(in the rows, 128 means zero)
Each path is a new rotation, seen through one point. The rows after it are directions, each followed by how far the rotation turns it, in degrees each step (0 if it stays put).
Each turn is a multiple of 5 degrees from 10 to 175, or 0.
Each row of a path follows its step; steps can be skipped.
path 1
step 0: [143 128 123 124 126 125 118 130 119 123 138 128 128 127 130 137 150 139
 130 129 136 124 128 123 118 138 129 132 128 120 131 133 123 128 142 124
 128 147 122 121 132 129 122 133 135 136 120 109 132 138 126 120 130]
step 1: [137 135 140 140 126 137 133 130 117 132 135 128 137 130 137 145 129 135
 134 131 130 131 129 132 123 135 143 133 128 127 124 128 128 123 149 125
 124 134 142 135 137 123 118 114 126 135 128 114 132 137 129 133 128]
step 2: [131 130 139 131 126 142 123 133 123 109 132 132 130 120 134 145 134 122
 139 137 114 124 121 118 121 134 139 139 125 127 135 129 140 131 128 120
 130 134 125 131 128 118 130 128 125 130 128 125 132 141 145 130 133]
step 3: [124 130 128 126 130 129 132 122 125 125 114 122 137 135 130 136 134 124
 137 132 135 120 140 125 115 117 136 151 131 134 137 137 138 138 139 135
 132 140 131 140 134 121 126 130 127 121 134 123 130 134 142 133 132]
step 4: [132 125 132 138 126 140 134 109 118 134 132 115 137 136 130 127 131 123
 141 130 127 119 123 126 114 120 138 137 117 123 134 134 117 127 126 118
 133 136 131 136 132 126 143 132 134 119 118 137 127 128 139 127 124]
step 5: [133 129 119 135 135 126 128 119 125 121 135 122 132 136 132 135 131 124
 125 131 141 118 131 134 133 124 129 127 127 111 130 130 116 128 127 117
 137 146 119 134 139 116 136 139 121 118 129 116 135 134 139 121 139]
step 6: [132 137 123 135 133 127 144 122 126 136 136 110 139 126 122 138 117 116
 126 120 136 129 117 121 130 121 129 136 127 119 127 116 116 122 140 122
 135 125 130 135 137 122 125 127 126 134 130 121 134 145 133 133 135]
step 7: [141 123 128 130 127 122 130 137 123 117 133 113 120 115 132 139 129 114
 132 123 123 130 128 116 137 123 149 133 128 112 130 122 120 134 131 128
 131 123 119 123 140 117 139 135 128 128 129 133 133 132 132 137 130]
step 8: [121 117 117 124 127 119 143 136 131 126 126 116 129 127 131 129 143 110
 127 130 138 135 136 121 125 125 138 139 135 128 141 129 121 126 126 129
 123 131 126 136 145 109 120 121 127 132 120 123 131 128 125 134 121]
[129 128 125 127 131 130 128 127 127 129 128 130 128 128 129 131 132 126
 128 130 129 131 128 129 128 128 131 133 125 127 131 129 133 128 124 130
 123 125 126 129 125 128 126 122 127 126 131 131 129 126 128 131 129]
60
[126 125 129 126 129 130 128 124 133 128 129 128 130 127 130 125 129 125
 123 131 132 123 130 130 126 130 127 129 127 128 129 129 127 130 131 130
 130 130 128 125 125 127 132 126 131 127 124 129 126 125 129 130 125]
70
[127 127 129 135 127 130 129 130 126 129 131 130 129 131 130 128 129 126
 124 132 129 129 127 132 130 128 128 124 128 126 127 128 130 131 123 128
 129 131 128 132 132 129 127 127 130 131 127 127 128 128 126 126 123]
95
[127 133 128 126 129 130 131 128 129 130 129 133 131 126 132 128 126 128
 125 128 125 124 125 131 131 132 129 127 127 126 128 128 126 130 131 125
 126 124 126 128 128 128 128 128 125 127 130 124 130 131 127 129 130]
80
path 2
step 0: [131 143 127 127 136 127 134 124 131 119 123 134 128 127 130 147 121 136
 125 122 125 121 130 140 113 127 135 144 131 132 149 142 126 135 132 112
 121 139 125 125 128 136 127 147 125 125 131 130 131 124 117 119 128]
step 1: [140 123 118 122 143 136 131 127 133 121 128 119 130 131 115 127 112 133
 132 126 142 133 127 121 140 129 119 125 132 135 117 132 127 117 120 134
 132 128 127 118 124 142 141 131 115 123 129 123 115 133 127 107 119]
step 2: [102 133 112 132 125 130 124 128 127 132 124 128 128 129 133 125 123 122
 117 129 123 144 132 120 110 137 138 139 128 121 107 121 120 118 119 129
 123 136 124 125 136 129 139 131 127 130 135 139 126 134 133 134 122]
step 3: [128 135 134 136 132 137 133 130 132 126 123 142 135 130 119 121 130 119
 141 149 132 130 131 130 126 139 133 134 108 130 121 142 134 120 139 112
 123 114 130 120 134 132 124 130 133 115 128 121 129 117 123 135 136]
step 4: [143 133 117 138 136 102 126 123 127 133 132 140 123 121 116 137 130 126
 130 110 133 133 127 129 141 135 129 128 126 135 132 127 129 126 130 108
 138 130 122 125 128 130 128 129 135 123 125 145 126 145 130 131 128]
step 5: [131 131 124 120 126 128 126 146 125 119 128 126 130 138 134 131 124 136
 113 133 125 128 121 136 121 113 131 138 132 122 123 147 135 115 122 123
 148 134 118 132 114 135 142 134 132 124 121 137 136 123 121 118 132]
step 6: [128 111 128 133 124 141 128 119 139 139 128 122 138 122 116 120 127 133
 116 119 130 136 133 129 130 134 128 131 146 138 116 124 133 104 131 126
 115 117 130 126 133 132 129 141 132 130 127 125 134 122 114 121 122]
step 7: [114 137 121 137 132 122 127 124 115 122 120 143 112 118 125 126 112 129
 129 132 119 129 134 122 132 121 127 128 126 132 122 116 116 119 130 132
 131 136 137 120 133 121 125 146 127 109 134 127 138 119 127 137 136]
step 8: [131 133 133 119 134 125 115 121 123 133 125 143 122 125 117 127 120 119
 131 136 145 125 135 132 129 131 129 135 125 120 134 148 132 129 128 119
 124 139 136 135 139 135 134 123 136 134 138 130 117 131 112 114 146]
[120 128 127 125 131 131 129 127 125 131 130 126 128 129 126 125 124 132
 129 126 130 128 129 127 130 126 129 128 125 125 127 127 124 126 128 130
 125 127 129 127 130 128 129 130 131 127 132 124 129 129 129 127 127]
70
[127 131 124 129 126 128 130 129 124 125 127 128 125 125 127 124 133 125
 127 124 126 126 122 127 124 128 130 127 127 123 127 129 129 129 129 130
 129 131 130 127 128 124 130 129 129 128 128 129 127 128 127 124 129]
135
path 3
step 0: [130 127 122 128 134 116 120 141 123 143 142 114 121 133 135 121 135 119
 120 115 144 133 130 132 130 139 124 126 127 136 125 115 126 120 128 127
 131 137 118 128 136 139 126 127 128 116 140 124 119 124 127 129 131]
step 1: [132 125 142 106 143 130 127 125 119 124 147 122 129 135 132 120 130 124
 130 130 131 123 123 127 125 126 104 137 125 138 132 129 125 133 133 132
 131 123 138 123 130 127 120 129 131 127 122 136 126 123 137 141 126]
step 2: [136 131 125 126 128 120 125 117 140 118 128 131 119 126 127 122 142 132
 132 130 122 125 140 120 136 115 113 139 123 120 129 119 132 135 108 129
 136 124 127 118 139 136 128 125 126 145 126 118 138 124 127 132 126]
step 3: [129 129 121 131 131 110 120 145 127 124 137 131 123 130 125 130 123 139
 123 120 118 127 132 113 132 122 127 111 124 135 122 121 117 128 126 138
 138 122 123 126 126 123 125 116 134 127 146 130 134 126 114 120 124]
step 4: [119 136 128 117 138 132 124 136 112 119 128 136 114 141 138 128 121 126
 124 128 124 130 117 130 125 127 120 125 129 132 145 134 130 117 132 139
 137 122 125 119 114 122 139 129 134 140 120 131 129 128 128 114 131]
step 5: [124 117 129 131 125 133 130 145 117 130 112 133 122 125 121 113 140 122
 137 130 135 137 128 137 122 127 121 136 117 106 133 126 133 126 114 138
 133 132 122 128 133 126 134 125 133 140 130 130 129 132 125 129 135]
step 6: [132 121 142 124 126 120 129 139 124 146 126 133 126 134 126 127 132 125
 118 120 118 124 123 125 122 125 143 132 121 112 123 122 114 131 132 123
 125 124 129 120 121 123 115 109 120 128 135 139 136 125 130 137 133]
step 7: [124 132 130 121 135 126 126 123 122 131 123 126 113 130 132 143 124 121
 134 130 132  97 133 130 139 133 132 128 121 124 133 141 133 123 128 119
 122 136 129 118 110 133 121 120 129 136 128 125 135 126 134 124 127]
step 8: [134 127 129 135 131 135 132 128 131 125 120 133 121 120 111 124 114 124
 138 122 131 119 129 128 132 137 110 120 115 121 124 127 141 131 122 132
 116 120 119 119 125 126 129 134 126 119 143 123 123 142 126 132 139]
[126 126 128 126 131 129 125 132 125 126 128 127 130 126 124 129 128 130
 132 129 129 125 131 130 129 127 129 128 125 129 126 131 126 128 126 130
 128 134 130 133 132 128 128 127 132 125 130 129 128 127 126 128 127]
155
[127 131 131 124 129 129 130 124 124 129 130 132 129 131 130 128 127 132
 128 129 126 128 125 130 132 129 131 127 131 128 131 131 129 129 127 130
 126 130 133 128 130 132 131 125 126 131 126 127 128 128 126 129 128]
135
[130 132 125 131 125 127 128 131 128 131 133 126 130 133 130 127 127 132
 125 124 126 125 130 128 128 130 133 129 125 126 126 127 128 131 129 128
 130 129 127 131 129 126 129 130 127 130 129 128 129 126 128 129 131]
115
